In the data rows, the value 128 means zero.
Some points, each followed by its number:
[157 107 113 134 145 158 144 153 160 177 111 137  82 148  95 148 160 125
 132  87 118 123 120 130 136 102 107 105 129  98 117  71 114 121 154 114
 138 120 101  96 100 109 110 118  79 153 109 113 111  95  94 117 160 133
 102 156 131 146 133 107 118 159 168 145  91 116  98 168 134 118 140  99
 156  96 137 141 143  81 157 123 114  85  87 121 117 122 110 142 124 171
  99 117 174 140  89 126 174  84 124 115 108 184  60 169 127 106 152 106
 129 114 181 113 112 117 104 152 158 138 114 132 118 122 131 109  82 102
 150 109] 0
[132 117 147 114 126 153 161 139 119 155 153 123 133 149 124 121 118 122
 152 134 129 120 157 115 125 126 112 141 110 184 118  97 170 123 160 127
 118 144 103 161  90 135 125 160 168 123 163  55 158 108 130 129 109 190
 146  86 109 146 132 128 119 131 129 134 170 136 104 109 121 136 137 170
 127 134 102 150 121 101 121  76 158 126 151 177  97 128  86 104  93 153
  64 145 134 144 112 142 149 124 129 142  95 153  97 121 121 109 113 133
 134 144 106 103 124 162  77 130 130 107 153 145 145 119 171 154  97 129
 103 120] 1
[129 111 106 158 145 130 121 136 128 135 127  95 148  89 155 158 105 151
 119 146 174 110 113  93 124 104  99 117 153 116 157 156  99  84 158 160
 141 143  98 117 173  72 126  91 143 118 146 122  95  77 148 134 103 112
 171 119 141 113 147 154 125 124  52 112 148 113 114 135 149 193 103  97
 120 174 108 112 132 144 149 126 121 132 179 154 132 130  76 100 121 109
 135 125  99 139 144 125 108 118 127  53 138  86 109 137  92 169 176 111
 110 126  90 103 104  95 111 123 147 135 100 129 145 171 165 160  86 111
 128 128] 2
[128 112 125  88 169 111 115 191 130 131 135 117 119 130 119 110 158 117
 138 144 114  81 133 107 141 137 173  88 114 128 182 135 127 115 125 105
 119 143 145 104 154 118 103 102 143  98 139 137 122  98 128  89 109 126
 105 153 145 117 133 103 148 120 140 141 171 109 137  90  87 139  68 134
 150 104 144 126 143 136 132 151 102 126 111 119 137 103 186 115 116 145
 124 144 131 118 114 154 107 117  91 121 130 115 151 126 113 137 165  68
 139 163 162 127 138 117 115  93  84  47  91 145 150 128 132  76 118 146
 135 139] 3
[162  80 130 160 120 135 146 133 116 158 141 138 114 130 151 115  94 112
 161 119 119 115  95 123 155 125 102 163 127 108  95 116 159 185 152 101
 135 179  89 138 146 128 139 122 127 141  99 124 135 159 126 136  95 179
 128 109 117 143 113 167  96 133 183 163 129 103 119 189  97 120 102 145
 127  95 116 131 125 126 151 109 159 135 137 116  83 106 137 109 136 137
 143 124 157 126  78 142 109 154 168 130 129 141  87 122 154 122 150 152
 114 136 141  54 131 142 154 143 146 154 140 134 112 158 153 168 106 141
 158 124] 4
[156 100 164 143 135 150  97 154 128 144  94 151 114 142  98 116 154 138
 161 170 113 133  83 128 152  95 122 111 122  82 120 101 155 111 132 117
 119 104 137  98 125  82 144  94 112 154 113 147 132 137 116 102 166 104
  84 151 147 152 143 112 139 156 130 139  95 119  87 146 123 126 110 146
 162  88 163 147 145 113 104 102 121 131  78 130 130 122 146 139 140 180
 121 133 182 149 120 169 114 124 102 138 112 143 117 129 127 126 143 133
  82  93 131 103  75 113 153 160 110 141 168 161 121 126 132 112 100 111
 153 105] 5
[134 161 121 143 120 114  99 122 103 118 126  88 135 132 120 133  87 160
 125 137 124 131 115 104 125 124 115 121 101 150 102  94 137 155 137 203
 124 140 114 137 166 125 176 168 135 113  67 189 153 149 137 148 118  87
 162 128 154 125 131 112  72 113 138 150 103 143 132 141  93  97 159 155
 155 146 150 156 127 136  75 121 148 134 151 148 115 164 138 110 175 122
 127 141 117 186 185 119 104 177 123 124 156 163 167 147 162 141 114 191
 103 115 111 102 127 192 107 117 163 158 138 166 167  78 145 160 150 137
 109 101] 6
[128 121 139 135 160 122 116 138 148  99 160 134 149 157 166 112 108 144
 118 120 123 116  92 138 165 126 133 144 133 104 157 157 133 103 157 124
 131 150 137 133  94 171 108  83 102 138 133 129 150 148 155 146 122 126
 113 136 103 120  79 139 151 121 101 134  98 153 100 160 106 125 127 126
 171 149 118 108 132 147 159 156  93 119 145 141 110 105 135 126 139 179
 170 104 124  81 104 129 136 124 122 109 125 134 143 134  80 134 132 138
 136 112 134  85 126  89 121 132 112 148  96 129 186 151  92 169 172 110
 109 141] 7
[169 114 180 147  83 168  95 158 137 142 118 171 130 120 121 114 152 121
 145 131 125 131 103 144 133 142 131 117  94  93 136 102 154 142 121 136
 149 136 135 139  99  68 103  97  77 123  90 126 115 179 112 126 166 140
  85 132  99 166 146 107 146 179 164 177 121 131 109 142  77  87 103 150
 104  97 134 119 146  83 135  91 130 119  75  80  89 164 111 102 127 154
 125 126 134 149 113 135 131 129 138 141  93 158 120  94 135 108 134 132
 150 134 181 119 160 134 119 139  92 109 137 130 116  81 114 109 125 162
 109 117] 8
[ 75 130 143 127 111  77 139 144 136 126 119  84 113 138 109 111 111  92
 132 100 120 152 131 163 113 159 129 129 114 163  59 125 135 122 148 124
 126 136 130 157 109 168 145 138 110  92 119 125 161 180 108 150  98 146
 105 133  89 129 120 126 117 126 137 139 161 120 128 107 102 115 138 169
 130 118 133 141 174 179  96 183 109 130 149 119 106 116 118 163 116  84
 129 144 140 125 108 127 143 147 113 131 137 154 121 148 130 114  94 176
 115 123 169 148 132 113 149 114 156 118 156 124 155 146 130 124 165 118
 161 142] 9
[119 146 118 147 140 122 147 134  95 103 189 129 137 102 106 147 120 140
  93 171 139 121 126 130  96 115 176 153 145  48 151 162 133 147  99  95
 117  93 127 145 125 133 118 138 151 130 137 152 141  58 147 111 130  92
 148 169 151 106 121 115 145  94 110  85  81 149 151 113 171 102 110 124
 136 108 167  89 126 158 111  96 130 141 142 150 134 121 150 120 145 122
 110 135 108 126 117 110 111  99 108 130 151  66 107 135  87 134 150  96
 158  92 123 135 133 133 137 140 119 136 111 130  96 157 140 123 134  92
 109 104] 10
[129 144 177 168 188 129 121 125 134 151 128 142 123 107 140 143 111 123
  96 103 136  90 107 145 145 104 125 128  90  91  99 103 156 135 128 117
 152 129 134 134 120 140 124 145 137 134 123 121 135 107 141 152 163 155
 157 122 130 100 136 127 131 190 162 130 109 165 123 157 151  66  83 127
 157 105 129  98 132 149 151 143 160 134  71 112 159 172 154 109 151 156
 131 108 137 115 124 164 143 132 124 117 139 139 116 155 145 125 158 144
 113 116 139 111 112 150 133 157 117 151 107 106 115 148 126 120 141 135
 135 129] 11
[140 161 136  49 153 145 143 101 152 136  91 125 164 126 114 132 148 155
 106 148 146 117 153 102 122 123 130 138 124 149 172 187 115 149 105  73
 102 140 151 139 102 173 130 111 145 130 140 120 103 101 129  93 121  98
 112 133 141 110 123 134 161 110  95 121 132 135 130  97 158 152 150 118
 117 122  85 105 142 128 141 138  62 124 161 145 174 117 137 120 101 125
 164 110 116 111 116 114 163  70 134 151 123 133 137 113 122 130 136 109
 191 128 113 148 164 111  99 110 118  98 114 109 135 178 121 118 105 145
 110 147] 12
[157 109 100 147 127 138 107 135 139 122 147  72 127 139 160 150 113 144
 135 171 167  98 137  93 117  94 130 130 111 130 184 135 117  98 161 179
 131 115 127 122 135 106 135 121 156 111 126 132 129 117 138 137 122  70
 167  90 153 103 165 133 135  96  67 160 145 140 134 108 113 152 133 104
 152 132 157 117  98 150 120 169  96 131 168 136 152 151 107  95 159 118
 147 140 109 143 160 139  96 145 162 120 144 127 188 140  92 191 126 109
 140 141 120 103 142 100 120 118 128 149 139 134 172 122 126 122 124 138
 114 116] 13
[164  89 131 157 116 174 161 126 105 179 143 175 117 132  79 136 167 121
 101 128 125 150 128 139 139 119  83 110 174  88 110 108  73 145  86 116
 160 160  99 111 172  82 109 169  88 124 139 128 100 138  80 109 133 160
  76 154 124 150 121  96 137 122 137 110 117 102 132 135 134 126 147 104
 100 107 115 142 130  90 135  85 186 131  88 113 137 155 103 140 110 147
 106 128 148 151 104  96 156 135 124 133 112 110  65 136 121 105 145 119
 136 145 159 128 145 144 116 132 115 111 154 119  84  90 122 144  54 141
 147  89] 14
Which three points above are nearest to each new point? Their numbers follow each, smallest number first.
[126 165 105 115 134 116 107 103 145  89 120 127 146  89 134 151 142 166
 128 118 122 139 126 129 116 108 155 111 131 135 165 137 103 137 151 122
 112  99 169 121 127 119 111 113 123 145 148 126 118 103 178 123 114 119
 128 165 162 105 125 146  97  92 105 102 136 141 143 112 144 169 145 137
 125 132 113 153 123 134 159 144  92 135 159 160 155 140 145 152 104 126
 185 105  97 106 119 112 135 131 147 144 129 112 102  84 153 110 106 128
 159 137 112 146 124 121 128 118 132 139 137 114 106 136 118 119 143 138
 108 167] 7 10 12
[128 125 115 151 111 126 137  84 149 105 167 129 119 128  81 144 156 159
 146 102  88 137 125 155 121 144  78 128 114 165  97 138 124 112 108 190
 139 117 137 126 118 136 131 126 120 138 134 149 138 159 116 134 156 125
 118 141 119 147 155 132 130  58 143 110 107 119 144 116 128 155 141 126
  95 126  93 160 130 167  87 154 107 171 140 102 119 150 132 129 152  91
 130 143 106 144 123 114  95 127 106 124 105 114 130 137 193 111  86 172
 132 151  97 158 153 154 136 117 112 141 162 137 157  80 108 128 104 138
 114 168] 6 9 13
[ 93 153 114 104  90 144  98 127 159 122 130 111 106 184 165 124 121 146
 139 141 135 126 144 152 139 132 123  99 111 164 169 155 129  59 146 167
 136  82 131 114 140 124 137  99 116 146 138 112 155 121 101 129  79  95
 155  95  99 134 105 168 133 135 139 139 151 134 160 100 134 156 117 101
 134 133 147 125  70 110 155 172  92 164 132 121 148 138 113 132 139 112
 138 153  73 138 163 141  97 165 154 114 130 102 166 118 100 175 137  89
 127 157 116 138 129 125 158 106 121 181 130  93 144 126 108 119 139 113
 118 151] 2 7 13
[146 166 114 107 124 111 147  90 152 137 137  99 142 109 109 148 147 129
 126 123 123 123 158 161 101 117 170 116 107 120 131 144 107 134 147 130
 132 118 125 101 113 180 111 149 137 162 149 114 136  99 150 141 142 108
 153 152 167 121 106 125 128  73 128 154 115 148 151 111 126 134 170  74
 144 140 116  97  86 140 135 162 115 113 104 110 144  79 141 136 134 118
 142 121  98 107 117  94 105 114 169 106 145 146 142 127 115 142 107 107
 166 121 122 127 151 115 118 153 148 145  85 111 127 115 109  96 143 138
 123 141] 10 12 13
[101 132 146 123 158  81 132 106 136 119 128 119 148 118 121  94 108 127
 160 123 160 164 117 137 107 134 131 146 132 124 108 115 167 129 105 101
  85 111 155 148 121 194 140  82 130 104 158  90 116 153 138 136 116 116
 132 145  96 131 111 111 128 145 124 102 152 139 141 123 144 153 106 188
 124 110 159 116 161 152 104 180 101 153 172 153 106 107 134 175  66 108
 148 137 124 117 128 127 141 137  73 138 123 112 105 134 124 121 123 144
  90  93 140 159 108  97 155  90 135 105 119 124 164 150 123 118 203  96
 122 115] 7 9 12
[132 158 121 136 108  95 130  89 158 137 124 114 147 102 122 148 157 102
 132  99 107 135 142 185 133 138 160 115  97 123 123 145  83 115 139 176
 137 106 143 109 125 165 126 147 130 143 147 118 123 160 144 140 138 134
 124 157 153 137 107 119 132  85 136 168 128 136 150 127 135 139 161  94
 121 139 123 126 103 142 127 159 134 139  86  77 134  95 138 170 142 122
 165 126 120 121 132 104  92 115 167 133 132 169 153  95 145 130  99 121
 148 136 129 137 149 116 132 152 132 151  91 109 135  93 114  89 151 156
 151 158] 7 9 11
[113 125 150  87 124 127 134 167 152 153  82 124 102 147 161 109  97 123
 151 104  98 140 162 115 147 150 143 161 122 165 151  86 140 122 119 117
 108 127 145 103 106 111 139 126 144 132  98 152 133 140  63 142 151 136
 150  95 140 137 166 117  88 121  84 162 143  83  65 157  84 163  98  94
  77 136 149 129  88  84 151 133 108  62 144 117 140  81 130 101 111 133
 138 125 152 182 143 131 143 133 131 147 114 232 130 117 131 134 147 101
 100 116 138 123 113  88  96 143 177 100 143 152 130 123 108 112 146  96
 121  92] 0 1 5
[126 133 152 133 140 129 153 106 120 136 116 135 178 117 111 132 157 113
 108 150 178 152 146 138 110  89  89 126 191 170 134 183 116 102 120 147
 136 111 114 110 136 139 163 102 124 131 137  90 137 160 129 106 111 141
 111 122 114 142 101 164 140 132 151 104 116 140 149 111 144 135 168 126
 108 136  88 116 116 114 136 142 141 142 141 109 168 122 158 151 121 111
 119 141 109 150 132 104 100 117 168 116 147 124 123 132 136 148 129 104
 118 107  85 146 124 162  93 142 151 179 124 121 129 138 136 149 155 150
 135 135] 2 7 12
[ 71 161  92  94  81 111 106 102  90 127 142 125  93 141 158 147 137 143
 123 142 131 123 159 153 155 184 146 131 125 169 134 138 146 151 121  95
  71 119 109 154  79 179 137 162 151 149  87 174 121 101 120 155 170 129
 118  95 143 139 169 121  92 118 115 127 113  94  80 109 121 115 153 102
 124 136 114 155  88 114 109 141 114  86 161 123 151 123 143 123 154 157
 132 124 139 141 145 119 164 145 160 105 144 155 131 119 145 132 115 100
 148 128 107 160 143  91 137 134 145 138 128 150 132 116 101 139  98 122
 123 110] 9 12 13
[108 128 102 100 151 110  87  69 129 138 120 150 168 103 112  96 135 128
 135 110 120 161 136 144 149 119 103 111 165 126 161 174  65 109  90 157
  99 103 166  89 162 125 139 130  90  99 154 107 117 154 157 141 115 131
 114 140 144 132 109 136 175 114 139 102 150 124 154 114 161 117 144 127
 106 141 134 135 167 130 124 135 129 142 140 132 196  92 139 169 118 100
 159 147 129 135 126 121  93 158 119 126 100 116 114 118 141 149 111 120
 113 132  89 152  99 103 168 137  81 144 111 113 139 109 132  89 187 129
 129 178] 7 9 12
[105 149  76 150  86  82 116 131 136 115 183 170 104 115 101 143 158 126
  80 140 100  94 133 147 149 177 152  97  89 102 136 147 100 142 117 140
 139  99 118 144 129 111 150 170 150 115 106 150 124  88 103 115 153 123
 131 138 151 144 161 104  98  80 104 109 104 124 120 113 149  91  97  91
 131 116 152 141 113 124  79 146 138 113  89 127 136 168 139 114 135 149
 131 136 136 139 144 103 120 137 144 110 148 129 113 118 147 148 150  99
 153 135 149 131 158 123 117 130 155 115 114 132  80 119 152 103  72  99
 149  96] 10 11 14
